Named moves come first, each a turn or a mirror and shown by rows before and after it. Which of them, in which order, take the first row of each pair that follows to the second? Write the first one first, as in the answered first pair.
move z155:
[ 12   4  -8  33  -8  11 -12  20 -12  24   8] -> [ 8 10 -1 33 -2 12 -3 36 -9  5  2]
[-28   8 -28   2  34 -20   7 -27  13   1  -7] -> [-29  11 -24   1  37 -19  11 -21  12  -5  -8]
[ 21  -8  12   7  22   6 -28  33  -1 -15 -21] -> [ 29 -17   2   5  13   2 -44   7  -1  20  -9]
[-12   7 -13   1 -15 -11  12 -22 -12  28  -7] -> [-18  18  -1   1  -3  -4  32   5 -11 -11 -17]
move z197:
[-28  15   9 -11  -3 -11  24   5 -10  -4 -13] -> [-28  16   7 -10   4 -13  23   1  -4  -5 -14]
[-14   2 -11   4   1  -4  10 -10  14  10  14] -> [-10   1  -4   5 -15  -1  13   0   3  15  18]
[ -4   8 -22   9  10   7   1   1  -2  25   2] -> [ -4   8 -20   8   4   6   4   6  -6  28   4]
move z194:
[ 16   3   8   4  34  -2 -28  17   8 -17 -10] -> [ 29 -10  23 -27 -10   4 -24   3  -3  -9   2]
[ -4  11  -8  12  -6 -12  16   6   5  -7  28] -> [ -3   8  -6   9 -18 -14  10   0  -1   7  27]
[-41  26 -22  29   8   6  33  41   5 -11  -4] -> [-23   7   2 -14 -58  15  37  20 -13   1  14]
[  1 -22  -6   8 -13 -15  -7   6 -17  17  13] -> [ -6 -17  -9  19  14 -13   2  19  -5 -12  11]
move z910:
[-13  -2 -12  -4  -4  -1  12 -18  11   6  16] -> [-22   2  -7  -8   2  -4  17 -18  10  -6   1]
[-15   9 -10   7   0  -7   8 -14   0  20 -16] -> [-13   8 -12   9  -2  -6   4 -13  -1  25 -11]
[  6  -8  17 -26 -10  -4 -11 -27  -5   7  -8] -> [ -6   4  19 -17   8  -9  -6 -13 -10  -3 -32]

Between the rows of a pair lie 2 to 4 moves.
[-9 -5  4 15 28  2  8  5  5  0 -8] -> [-6 -8  1 16 17 -2 -1 -3 -1 24 -8] -> z194 z155 z194
[ 10  -7   6 -14  -1   5  -2 -10  15 -31  15] -> [ 15  -4  -9  18  10   3 -22   5  12  -1  23] -> z910 z910 z910 z155
[ 11   7 -18  23  33 -12 -27   2  10   9  -5] -> [ 15   5 -10  19  28   0  -9  26  13 -22  11] -> z155 z910 z155
[ 12  -1   6 -30   0   1   1 -17   4   0  -9] -> [ 10   3  12 -28   1   3   9   0   1 -13 -12] -> z197 z194 z155 z194
[  1   2 -14  24   8  -5  -4  38 -17   5  -2] -> [ 15 -23 -13 -12 -15   6   3   2   4  -9  37] -> z910 z197 z194 z197
[ 13   0  -3  28 -12  11  -3  24  -6   5  25] -> [ 13  -7  12  -7 -34  12  10  -3  -3 -10  25] -> z197 z910 z910 z197
[-13   4 -15 -16   8  -2  -4 -38  19  -9 -20] -> [-13  12 -16   8  -1  -7 -17 -15  -6  25 -32] -> z910 z194 z197 z194
[-26   0   8   8  17   7 -11  19 -22  26   1] -> [-19 -17   2 -14  22  15  -5 -12   8   2  30] -> z910 z197 z194 z155
[ -9 -10  -8 -34 -30  12  23 -45  22   0  22] -> [-16   5 -28   5   0  -5  -8 -44  10  53  -8] -> z910 z910 z155 z910
[ -3 -15   9   0  14 -16 -14 -15  16   7 -35] -> [ -2 -17  22 -11   8  -7  -2  -1  15 -21 -33] -> z194 z194 z910 z194
[-33  20  -8  -2   9  -6  32  -4   7 -18 -19] -> [-28  16 -21  10   8 -14   9 -24   3  23 -16] -> z155 z910 z910
[ 13 -15 -12  18 -12  -9   8  24  -5  13  16] -> [ -1  -7   7  -9  -9 -11  29  17  -3 -24 -12] -> z155 z910 z910 z910
[-15  14  -4  25   3   2  16  29  -7  14  16] -> [-13   6  14  -6 -19   8  32  21  -7 -10  20] -> z194 z910 z910
[ -2  -3 -14  -7  20  -4  -6 -32  17  21  17] -> [  2  -4  -3 -18  18   7  13 -13  24 -19  29] -> z197 z194 z194 z197
[  3   7 -11  33  11  -9 -22  28 -13  28  -7] -> [  8 -15  -8 -18   7 -10 -24 -44  16  14   1] -> z194 z197 z194 z197
[-25  13 -18  13  25  -2  31   3  15 -23  18] -> [-19   6   6 -26 -21   1  40 -17  -3 -18  11] -> z910 z194 z910
[-32  10 -21   2  21 -17  17 -18  20 -15   7] -> [-36  14   3 -18  -8 -16  26 -13  -2 -18 -16] -> z194 z197 z910
[-10  -9 -19   4  -8  -7  -8 -33   4  36  -6] -> [-24   6   8 -11 -20  -6  20  -3 -15   1 -36] -> z910 z197 z910 z155
[ 21  -1  -1   2  34  -8 -19  -5  19 -15  -4] -> [ 24  -6  -3  -1  18 -11 -28 -18  10  12  -5] -> z155 z194 z194
[  9  18   6   1  21   0  -9  33 -10 -18 -21] -> [ 32  -9   1 -24 -10   6 -22  -8   1   3  20] -> z910 z194 z197 z194
[  7   0  -9   9 -16   3   0  18 -10  -5   7] -> [ -4   5  -7   3   6  -3   1   7  -4 -21 -15] -> z197 z194 z910 z910
[ 22 -12   2   3 -21   5 -20  33 -15  25  19] -> [ 20 -12  -5   9 -12   3 -27  30 -11  32  18] -> z155 z194 z194 z155
[ -8  10   0   2  -6  11  -4 -23   0  28 -12] -> [-11  14  -3  11  24  15   7  -5  20 -13  -4] -> z194 z197 z910 z197
[ 20  -1 -14  29  32  10  -7   2  11   8  23] -> [  3   1   1 -11  18  -2   1 -49   5  12 -15] -> z910 z910 z194 z910
[  2   0  -4  10 -29   6   6  10 -16  24  12] -> [-16  13   9  -4 -17  -3  16   0 -19   4 -26] -> z910 z910 z155 z910
[-22  15   0  20   4   1  18  34  -3   3 -11] -> [-14   4  -1   9   1  11  26  29  14 -21  14] -> z155 z194 z197
[  3 -21  13 -37   0  -6   3 -45  25 -36   4] -> [-18  13   1  31  41 -16   0  30  -3 -22 -32] -> z194 z910 z197 z194
[-12  16   2  17  -6  -4  -6  33 -28  14 -12] -> [  3  -7  -6  -8 -14  -7 -24 -28  -7  34   8] -> z197 z194 z910 z155
